(in the rows, 128 means zero)
Which row each row swaps with, under one turn or mirror:
The rows were stretched afterwards, more along some directions than others.
q584: [121 132  93 133 120 103 151 109  98 124 139 150 156 128 151 105 134 143
 126 113]
q756: [102 118  93 124 134 112 110  92 142 125 183  90 129 128 115 131 103 172
 112 104]
q787: [103  80  94  84 142 121 148 108  78 152 163 125 124 130 103 147 129 167
 124  72]
q457: [114  82 171 136 172  93 139 132 122 128 184 136 129  96 100 170 116 186
 158 136]
q702: [102 159  59 105 144 123 120  99 100 100 128 134 153 137 123 111 117 103
  99 125]
q593: [116  45 162 137 152  98 123 162 125  91 136 114 125  93 132 164 114 148
 146 110]
q245: [103 105 129 129 123  98  95 123 113 109 113 136 130 120  58 123  94 130
 117 113]
q325: [111 134 133 129 132 105  87 117 137 137 132 109 127 115  93 131 110 141
 135  86]
q655: [122 145  85 136 116  95 149  98 110 128 135 142 155 126 154 110 136 125
 121 115]
q53: [123 103 124 114 119 101 141 126 132 135 161 116 126  93 117 155 131 135
 161 122]
q910: [118 138 101 153 125 134 124 146 121 115  88 127 136 122 123 119 110  84
 119 129]
q628: [104 154 114  80 153 104 116  97 135 113 140 154 138 117  58 128 115 130
  98 134]
q730: [112 134  97 156 125 137 119 157 123 112  94 125 143 116 109 113 110  96
 126 125]
q243: [135  88 123 140 106  84 156 109 120 148 160 128 128  96 136 166 118 153
 160 132]
q305: [126 133  93 138 115 127 136 129  95 123 123 121 138 121 137 141 106 163
 128 115]
q857: [129  95  83 147 153  95 101 112 114 108 157 152 128 113  96 156  96 133
 123 128]
q728: [110 114 125  99 147 113 129 121 131 129 146 108 101 109  95 169 132 155
 114 105]
q780: [120 121 105 108  90  90 128  96 140 136 140 143 146 110 111 130 112 103
 150 115]
q143: [111 140 109 142 122 136 129 150 122 117  91 126 146 115 105 107 112  97
 121 134]
q638: [126 139 168 116 144 130 147 141  80 119 106 162 112 127  82 132 113 153
 148 120]
q549: [128 123  88 131 146  99 122 123 106 121 135 167 141 116  73 131 103 120
 137 145]
q678: [118  73 138 125 143 131 134 180 124  98 143  87 132 115 139 112 113 151
 126 104]
q479: [124  89 124 122 163  78 124 119 117  82 149 157 122 128 126 167 109 129
 122 128]
q343: [110 137 116  87 169 144 133 135  89 120 105 134  98 150 115 153 136 134
 112 108]
q749: [108 129 146 130 142  89 133  97  99 135 120 181 128 118  98 150  95 159
 128 149]
q753: [126 117  92 118 146  99 145 139 110 126 132 174 143 114  91 133 123 128
 149 154]
q370: [112  92 129  81 157 124 143 129  92 146 136 158 137 115 112 146 129 152
 148 124]
q717: [139 146 163 138 177 117  99 117 124 110 148 132 106 152 153 144  89 103
 134 137]
q414: [112 130 123  97 168  89 115  99 118  91 145 153 122 126 100 151 104 127
 103 131]
q952: [102  98 155 119 165 132  93 126  94 103 105 152 103 140 117 147  95 131
 108  93]
q974: [104  93 120 157 182 135  99 169 118  70 122 110 120 144  90 144 108 124
 122  84]
q375: [105  90 149 119 163 124  93 113  90 105 118 146 103 140 129 152  98 132
 107  89]
q659: [111 101  46 138  96  92 143 112 102 143 157 124 148 115 115 138 135 143
 122  98]
q285: [111 109 116 119 124 123 122 155 121  90 139 125 158 137 122  91 114 149
 104 106]
q172: [151 119 185 102 151 117 153 138  99 119 140 161 135 124 132 131 137 155
 147 140]
q664: [139  77 139 121 118 112 110 135 118 126 143 155 118 115 170 137  86 142
 161 142]
q718: [129 103 178  99 151 121 123 132 120 123 151 150 134 123 132 116 109 163
 152 124]
q609: [105  78 147  85 131  91 128 116  79 142 158 180 144  98  99 150 105 173
 154 133]
q358: [132 102 126 169  91  82 149 129 120 129 134 137 146 119 134 125 101 150
 130 143]
q844: [138 107 115 191 143  82 117 108 141 131 151 138 118 106 113 165  90 140
 121 135]
q423: [150 143 115 180 119  89 129 124 120 103 100 154 149 116 155 119 110  90
 136 151]
q618: [131  93 130 174  99  90 146 138 109 126 126 145 143 117 129 127  95 165
 134 141]
q239: [129  89 186  82 162 135 105 136 110 114 160 155 122 140 121 131  98 161
 149 119]
q400: [127 119  87 103 126  74 163  92 114 152 150 150 130  92 132 150 126 170
 121 139]
q961: [132  83  80 165 130  68 131 111 126 123 163 147 159 104  98 140  90 154
 133 121]
q525: [106 105 151 110 157 127  93 116  96 107 109 148 102 144 126 151 100 128
 103  93]
q432: [134 111 138 124 108  88 121 147 134 103 139 136 171  95 140 108 115  96
 150 148]
q917: [128 136  83 113  91 121 136  97 115 135 138 116 143 133  91 102 129 153
 120  91]
q490: [120 101 112 124 178 145 101 142 113 103 154 134 133 140  92 133 107 151
 124  94]
q426: [130 157 122 114 153 121 143 102 110 127 123 172 129 125 110 127 120 153
 103 129]

Swapped with q618: q655
Swapped with q584: q358
Swapped with q414: q549
Swapped with q172: q457
Swapped with q432: q609

Which row each row swaps with, under one turn or mirror:
The rows were stretched afterwards, more along some directions than others.
q959: [127 140 125 112 143  96 130 124  84 106 156 132 109 114 137 141 149]
q900: [132 155 106 180 133 131 184 149 169 140 125 128 155 105 131 156 139]
q784: [ 94 134 102 163 161 116 149 168 134 144 155 153 148 143 146 149 173]
q210: [117 119 103 149 130 116 142 154 143 159 122 160 150  91 139 141 119]
q34: [186 109 115 179 134 100 161 143 138 112 129 113 166 117 127 137 119]
q884: [128 123 132 138 187 139 191 100  95  99 119 141 143 137 132 156 158]
q329: [128 121 139 119 133 130 141 102 140 150 117 125 114 114 105 129 153]
q160: [135 118 121 154 125 127 126 148 144 143 117 142 122 101 132 102 120]
q748: [106 115 124 121 125 137 128 134 147 139 138 127 146 139 149 153 148]
q614: [113 158 109 135 159 133 135 104  98  88 143 150 141 110 129 121 158]
q762: [145 118 144 124 122  87 136 105 156 162 110 148 124 120 137 149 123]
q944: [153 146 112 184 143 117 175 141 162 152 110 126 172 108 121 145 143]
q497: [120 121 129 140 174  97 168 123  72  99 142 143 119 118 167 132 157]
q912: [156  84 144 148 136  83 147 131 117 158 112 122 139 143 132 144 120]
q394: [119 157 125 160 152 119 180 126 148 145 120 168 148  98 132 158 131]
q837: [109 111 108 154 167  92 173  98  80 120 116 152 155 149 168 165 160]
q288: [141 165 125 136 167 135 172  87  90 108 118 136 120 137 121 120 136]
q44: [121  90 138 163 145 120 144  95  99  98 123 154 153 151 169 152 145]
q899: [148 116 128 157 128 128 125 110 137 145 116 129 161 108 106 128 111]
q111: [ 96 143 126 139 158 131 147 158 123 136 168 148 133 103 165 133 142]
q542: [145 105 128 160 139 112 124 148 121 133 139 132 153 123 146 132 108]
q131: [133 135 130 137 118  95 134 152 160 187 123 131 127 133 122 148 135]
q742: [176  77 130 141 156  77 167 101 115 133 111 110 152 111 135 149 129]
q937: [159 120 137 121 141 117 146  79 120  98 114 133 133 115 136 105  93]
q970: [148 114 147 148 160  94 191 104 114 148 122 108 118 115 113 140 150]
q168: [105 105 140 153 135 152 172 147 127 116 130 123 119 111 135 126 112]
q10: [134 125 138 121 138 105 124 107 127 169 127 107 144 141 139 126 149]
q872: [174 121 137 168 158 110 184 109 105 106 139 106 139 112 116 151 149]
q339: [111  96 132 150 134 109 145 145 142 166 144 146 129  90 143 155 135]
q799: [ 92 100 137 169 170 119 174 106 112 122 107 175 141 145 170 141 148]
q539: [123 134  90 121 145 110 120 161 124 146 148 122 153 136 132 121 158]
q61: [116 133 120 150 142 130 167 143 132  99 109 126 108 146 131 113 152]
q437: [112 159 123 155 175 133 169 135 109 141 166 135 146 124 151 143 151]
q519: [108 128 119 137 149 116 174 113 105  99 109 118 139 158 154 147 136]
q232: [156 105 143 135 137 104 181 102 125 115  93  95 118 105 134 140 112]
q786: [111 107 129 128 146 128 132 114  71  99 146 142 130 139 161 153 160]
q736: [ 93 153 100 194 160 156 180 138 151 119 131 168 171 119 142 128 137]
q676: [114 145  85 178 136 128 185 129 141  88 105 150 149 107 135 114 119]
q511: [160  98 127 163 127  79 177  68 126 134  80 111 156 131 148 134 122]
q531: [123 101 127 112 149 158 134 124 111 118 120 111 121 134 111 115 141]
q456: [104 118 130 121 128 121 126 113 124 147 130 134 155 131 147 153 154]
q523: [ 93 154 103 126 147 146 133 169 114 115 172 148 132 125 121 121 143]

Swapped with q748: q900
Swapped with q111: q131
Swapped with q10: q394
Swapped with q210: q539

